Each named move below is a turn or a mirror, shown by a few rows before and after it. Which moves, in which order, take the first row of each later pair to the second? The first pair is answered.
z157 (before |-> after):
[  3  -2   5 -15 -46 -19  33  -5 -47  -9 -18 -12] |-> [  5  -8  -6 -12 -44 -27  29   0 -49  -7 -14  -3]
[ 11 -15  17 -11  -1  28  30  25   3 -27   7 -39] |-> [ 19 -40 -23 -11  20 -11  23  27  -4 -28  15 -10]
[  3 -27 -17   4 -27  -9 -32 -50 -35  25   0  10] |-> [ -2  -7  13   2 -46  17 -26 -52 -30  23  -4  -5]
[ -5   4  26   8  32   4  29   7  47 -27   1 -45] |-> [ -3 -22  -8  10  51 -34  23   5  35 -28   9 -21]
z537 (before |-> after):
[ -3  15  38 -12 -81  41  15   4 -12  -2  -6  -1] |-> [ -9  25  43   3 -38  62   4 -19   4  25 -21 -14]
[ 32 -37 -33 -11 -32 -21  56  29 -33  -1 -25  34] |-> [ 23 -19 -16  26  47  26  29 -16   1  51 -64  10]
[  7  26  32  10 -65  20 -15  -8 -22   7   1 -43] |-> [ 17  14  35   4 -57  36  -3   8 -17   5  -5 -46]
[-22  32  19 -10 -45 -14  19  21 -23 -22  18 -18] |-> [ -1  17  36  -3   1  41  25  24  10  -7 -15 -36]
z115 (before |-> after):
[ 15 -13  -9  -6 -14  55  24  21  -2  19 -15   5] |-> [ -6 -14 -30  23  36  11  -2 -18  -2  35  -2 -20]
[  8  15   7  -5 -27  19 -15   1 -10  25  -7  31] |-> [ -7   8  10  10  34 -20  -8 -23   4  -1  11 -32]
[ 43 -30 -21 -11  -8  10   0  29  -3 -10   4   4] |-> [ 32 -26 -35   9  15 -13 -22  -1  -9   8   9  -1]
[ 17 -23 -96  -3   2  18 -49  15  -9  64 -36 117] |-> [ -7 -39 -37   4 120 -49  32  13  48 -65  19 -65]
Pairs:
Between the rows of a pair lie 2 to 4 moves.
[ 24 -15 -10   6  73  23 -14   1  15  27 -32  15] |-> [ 12  10 -20 -19 -34 -25 -14  19 -34   0  -1  68]	z537, z115, z115
[-14  44  30 -17 -76  21  10  10 -17  -7   7  37] |-> [ 12 -34 -24  -2  63 -40  27  23  16 -39  13  15]	z537, z157, z115
[ 20 -15 -11  14  38  43 -10 -22   4  10 -25 -50] |-> [ 40 -56 -40 -15  14  11   7  15 -11 -22  -4 -24]	z157, z537, z537
[ -2  33 -17   2 -21 -51 -22 -40 -31  20  14  29] |-> [ 50  -3  14 -15  11  51  15  17  20  14 -35  24]	z115, z157, z115, z537
[  3 -28  -2  -4 -10 -20  -8  13 -16 -28  20  42] |-> [  9 -23  34   9  27  36   2   7  18 -23  -1  -8]	z115, z537, z157
[ 39 -32  35   0   1   1   9 -10  31 -73  20 -73] |-> [ 64 -63 -30 -14 -45  -3 -13  25   0 -33   4  44]	z115, z115, z115, z157
[-26  -9 -28  17  70 -22   1 -39  11  -8   0 -31] |-> [-11   4 -27  12  57  28 -12 -31  20  29 -39  30]	z115, z157, z537
[ 27 -45 -15 -13  -5 -33  -2  11 -30 -10  72 -41] |-> [ 10  13  24  -1 -53  44 -33 -19 -31  51  39 -12]	z157, z537, z115, z537
[  5   6   1 -11 -61  10   6  26  -4 -17   1  -2] |-> [ -1  12  17  13   5  42  -4  -2  25   6 -24 -33]	z537, z115, z115
[ 10 -12 -10  40  28 -20 -15   1  40  34   5  -7] |-> [-12  19   4  40  -7 -29 -21 -14  26  33  20 -12]	z537, z537, z157, z537
[  1 -33 -10  15 -32  48 -22 -35  -6   5  33 -57] |-> [  5 -41 -30  30   7  36 -37 -48   2  26  23 -40]	z157, z537, z115, z537
[-26   6 -42  -1   7 -39  -9 -31 -33 -18  14   5] |-> [-19  13 -31   9  33  18 -25 -42 -12  19 -26  21]	z115, z115, z537, z537
[ -4 -11 -25  13   6 -16 -12 -10 -29  17 -16  36] |-> [  2   4  17  14  14  37   0 -11  -8  24 -37   2]	z537, z537, z157
[-35  33  20 -26 -15 -11  37  -1  -3 -23   6 -15] |-> [-11  -8   4 -28  16  -4  52  21  10 -35   0 -17]	z115, z115, z157, z537
[ 30 -40   6   0 -12 -18  -4  27  12   7   8  34] |-> [  0   8  17  14 -30 -35 -24 -10  -4  27  20  27]	z537, z157, z537
[-11 -33 -46   7  19 -24 -36 -48  -8  12  13  -3] |-> [ 18 -67 -48 -11  14 -14  -9  -4   2 -14  17   1]	z157, z537, z537, z157
[-19   3 -15  24  -5 -26 -28 -34 -23  17  11 -37] |-> [-14   0 -25   9 -31 -50  -6  -7 -31 -10  21  -7]	z115, z537, z537, z157
[ -4 -12   0  10  75 -32  27  -2  25 -39  14 -38] |-> [-39  39   9   3   0 -72  15 -18 -13 -38  39  -7]	z115, z537, z115, z537
[-29  35  22   4 -17  -8  -9 -26 -12   3  17  -8] |-> [  8   5  32  -8  13  41  17  13  20  -2 -13  -3]	z157, z537, z537, z115
[-10  30  48  -6 -25  19  24  -1  18 -30   5 -46] |-> [ -8   8 -39   8 -16 -38 -28 -23 -20  26   6  53]	z537, z115, z157
[-24  38  11 -29   6 -29  13  28   5 -22  -9  50] |-> [-19  42  28 -14  36  21   4  11  24   1 -31  26]	z537, z157, z115, z157
[  7 -22 -12 -13  -5  -7  15  20   4 -10   9   1] |-> [-13   6   2   6  -4   7 -10 -18  -1  23   3 -15]	z115, z157, z115
[ 20  -5   9 -32  -1  41  24  46  19   6 -38  20] |-> [-32  53  -7  -1 -15 -25 -20 -19 -18  39 -14  34]	z537, z537, z537, z537
[  7  -2  19 -19  -1 -13  34   4 -23 -38 -29  29] |-> [  3  11  42  -1   3  28  23 -19 -14  -8 -40  -6]	z115, z537, z115, z157
[  8   4 -23  18   0  25 -43  -8 -21  43 -25  39] |-> [-17  -1  -9  16  32 -53  -1 -11 -12 -38  24 -34]	z115, z157, z537
[ 18 -24   8 -24 -47  37   5  14 -10  -6   4 -12] |-> [  6 -37 -33  10  27 -25 -24 -23 -15  13  13 -19]	z157, z115, z537, z537
[ 37 -37  -6  12  39  -7 -49  -5  10  20 -21 -22] |-> [  7  -3  -3  22  26 -34 -64 -33  -2  28 -14  -7]	z115, z157, z537
[  7  -4  -7  15  -5   6 -38  24   4  13 -35  42] |-> [-10  -4   1  16  26 -49 -17  16  11 -37   0 -19]	z537, z115, z537
[ 10  13   4  12  -4  50 -48 -23  -2  24  -7 -58] |-> [ 41 -46 -25 -18  10   4   4  38   8 -44  11 -41]	z157, z115, z157
[-13  -4  23 -21 -17  -8   7   3  11 -25   4 -26] |-> [ -4 -16 -16  -9  -2  -6 -27  -4   0  19 -12  34]	z537, z115, z157
[ 24 -56 -25   4  46   6 -10  15  13   1 -14 -16] |-> [ 20 -38   1 -23  -6 -10  24  45  10 -46   7 -12]	z537, z115, z157
[ -5 -13  18 -12  57 -21  27  11   9 -21  -1  12] |-> [-25  20  49  -5  37  19  19  -8  10   2 -12  -7]	z115, z115, z157
[  4  34  -3  -2  -1  14  -8   6   7  35 -43  22] |-> [ -9  32 -12  -2 -10 -57  -1  -1 -13  -1   1  -1]	z115, z537, z115, z115
[ 11 -22 -18 -34 -25 -16  11  16 -16 -19   7   5] |-> [ 11 -18 -30 -25 -21 -22  -6   5 -25   0   5  19]	z115, z115, z115
[ -7 -31 -33  19  65 -13   2  23   9 -16  22 -10] |-> [-42  40  10  12 -41  -3 -18  -5 -30   1  36  -7]	z115, z115, z157, z537
[-49  29  61  -2   7   9  -5  -4  28  -4  14 -37] |-> [-44  12  -5  -8 -47 -38 -34   2 -17  20  30  27]	z115, z115, z537, z115
[ 20 -38 -32   1  28  14  29  23 -11 -11  29 -18] |-> [ 24 -33 -29  -5  17  21  31  35  -9 -12  18  10]	z537, z115, z157
[-10 -68  15 -11 -10 -13 -16 -22  18 -17  22 -26] |-> [-10 -48  13  -9 -42   9 -42 -30   6  20  10   9]	z157, z115, z537, z537
[  5 -57 -10 -10   9  20   7  44  21  -5   0  16] |-> [ -6 -26  19  -5 -11  64  -8  23  24  20 -11   3]	z115, z115, z115, z157
[ 20   3  19 -14 -10  27  42  39  19 -11 -26  39] |-> [  2  20  42  -7   8   4  53  28  23 -36  -9  -2]	z537, z115, z537, z537
[ 13   5  18 -35 -22  11  22  42   9 -34   8 -23] |-> [  9 -21 -42   2  39 -35 -24  -2  -4  10  12 -25]	z115, z537, z115
[ 20 -18   2  -7  -1  15  11  16   3  -6  -7  -5] |-> [ 12  -2  12  -8 -19  11  19  15   4 -12   0  -6]	z115, z115, z537, z115
[ -9  17  31  -8 -73  37 -14 -11 -23   4  20 -20] |-> [-10 -11 -33  28  25  -3 -49 -49 -16  46   5   8]	z157, z537, z537
[  9 -24 -35  19  35   3  -5 -22   7  31 -32  46] |-> [ -2 -18 -41  20  24 -13 -12 -28  -7  32 -25  49]	z537, z537, z537
[  3  34  32 -27  12  44  10  32  40 -15 -24  27] |-> [-36  56   5  -6  26 -45 -12 -18  14 -20  15  18]	z115, z115, z537, z157
[  4  23  25  22  52  27  -8 -27  28   9 -30 -36] |-> [ -9  54  25  -3 -58   7  -4  -8 -14  -3  -8  27]	z115, z537, z115, z115
[-10  14  38  43  -7   8   9  26  20 -36   7 -27] |-> [-12  27  42  49 -19  25  -4   8  12 -17  -3 -22]	z157, z115, z115, z157
[ 17  30  11  -5  -9  35  37   5  11   6 -29  41] |-> [ 19  12 -12 -11 -13   5  38  15  -3  -7 -23  60]	z537, z157, z537
[ 23 -30 -17 -20   5  -9  21  22  -2 -23  14 -12] |-> [  6  -5  19 -13  -2  22  21   4   9 -17  12 -50]	z115, z115, z157
[-11 -21  21  -6 -28  58  -2 -30 -23  34 -19 -26] |-> [ -1 -56  16 -11  10  11  37   0  -8 -29   2 -53]	z157, z115, z157
[ 17   6  39 -17  16  34  13  16  40 -12 -34  13] |-> [ 10 -20 -13 -15  24 -48   6  10  17 -27  -8  39]	z157, z537, z537, z115
[ 18 -25  10 -22 -41   6  32  32 -11 -37  18 -11] |-> [-19  -2   1  11   7 -47  12 -21 -18 -25  40 -44]	z115, z115, z537, z537
[-37  45  14 -11 -11 -19  29  26   1 -50   2  23] |-> [-10  10 -22   0  35   8   8  27  15  -7 -31  62]	z157, z537, z157, z115
[  3 -40 -37 -22  -3  13  -9  16  -4  27   4   8] |-> [-13 -30 -22 -28  -1 -22  15  10  -4 -19  30 -28]	z537, z115, z537, z537
[-16  20  35   3  28   2  19  -9  26 -17 -20 -33] |-> [ 12 -12  -7 -23 -17 -16  22  35   1 -20 -20  48]	z157, z537, z115
[ -9  26  48 -13   2  21   9 -10  24   8 -12  19] |-> [  4  -6   1 -14   7 -19   5   6  12   5  -8  63]	z157, z115, z115
[ -7   7  40 -11  46  40  33  13  35 -20 -39 -31] |-> [-45  24 -11   1  28 -81   4 -23 -14 -27  10  -7]	z115, z157, z115, z537
[  6 -33 -30 -16 -45 -38 -12   5  -9 -20  35 -24] |-> [ -3  11  34 -15 -57  34  -1   0  12  -8  13 -50]	z537, z537, z157, z115
[ 15 -32 -33  26  21  -1 -24 -20 -30  33  10  79] |-> [ -2 -29   5  15  35 -54  29  -5 -16 -59  54  -3]	z115, z537, z537
[-14 -23 -18  13 -41 -50 -36 -31 -27  12  13   8] |-> [-18   7  35   3 -68   2 -17 -25 -11   6  -2 -26]	z157, z115, z115
[ -7  -8  31   7  41 -48 -15 -31 -10  -1  12  -6] |-> [  3   8  78 -13   0   7  11  -7  -2 -16   0  -8]	z157, z115, z115, z115
[-16   9   7  -2 -50  10  -7 -18 -16   4  19 -21] |-> [-17   7  10   8 -16   4   2 -26  -6  -4  18 -48]	z537, z115, z115, z537
[  8 -47  -1   5  60 -43  18  -6  20 -50  13 -40] |-> [-14 -20 -34  25  41 -51 -41 -50 -11  22   3  17]	z537, z115, z115
[-28 -12  -9 -12 -18 -39  32  12   3 -38  23  -9] |-> [-47  24  26  11   7   1  16 -24  20  -8   3 -38]	z537, z157, z537, z157
[-25   0 -18  38  49 -35   8 -26  16 -17   8 -31] |-> [-28  39  11  38  -6  28 -17 -41   4  26 -23 -16]	z115, z115, z157
[  8  -4 -47  22  -1 -62 -28  -4 -28  38  16  10] |-> [ 11  18 -28  25  -1  -7 -38  -8 -18  74 -18  31]	z115, z115, z537, z537
[ 37 -16  -3   6  24  16   4  22  21 -15 -18  28] |-> [ 24  -1  -8  19  22  18 -23  -8  12  18 -20  30]	z115, z115, z157, z115
[-28  36   9  -4 -21 -33  18   3 -10 -14   7  62] |-> [ -9  23  45 -14   0   7  50  24  20 -42   2   8]	z115, z157, z537
[  2 -31 -38  30 -13 -68 -14 -19 -11  -2   5  11] |-> [  7  -8  25   6 -83  14   7   6  -4 -15  -3 -16]	z157, z115, z537
[  4  -6 -22  -2  14 -50  23   6  -2 -21   9  33] |-> [ 23 -24 -12  -1  44   1  25  15  21  -6 -17  25]	z115, z115, z537
[  1  21  45  -7  -9  40  17   1  19  -6 -12 -31] |-> [  3  -7 -12  16  62  -7  -5 -15  19  17 -20   9]	z157, z115, z537
[ 20 -30 -16   7  45  37 -25  -4  12  35 -27  -6] |-> [ 22 -24  12 -31 -40  18  24  43  -5 -33   7 -20]	z115, z537, z537, z157
[ 34 -47 -18 -20 -12  14  20  39   2 -24  12 -22] |-> [ -5  -4   8  15  30   8 -11 -26  11   8  10 -72]	z115, z115, z537, z157
[ 14 -23   2 -13 -10  -4  12  22   8   1 -12  -4] |-> [ -1 -11 -12   2  15 -28  -6  -3   6  11 -10   1]	z537, z115, z157, z537
[  5 -33 -31  -6  20 -57  17  29 -13 -48  32  -6] |-> [  6 -14   2  21  80  34  -5   1  28  17 -28 -13]	z115, z115, z115, z537
[-14  -7   5  -5   9 -11 -18 -22  -3  25  -2  31] |-> [-22   3  26  -3   5  -2 -20 -33   3  17   5 -10]	z537, z157, z115, z157
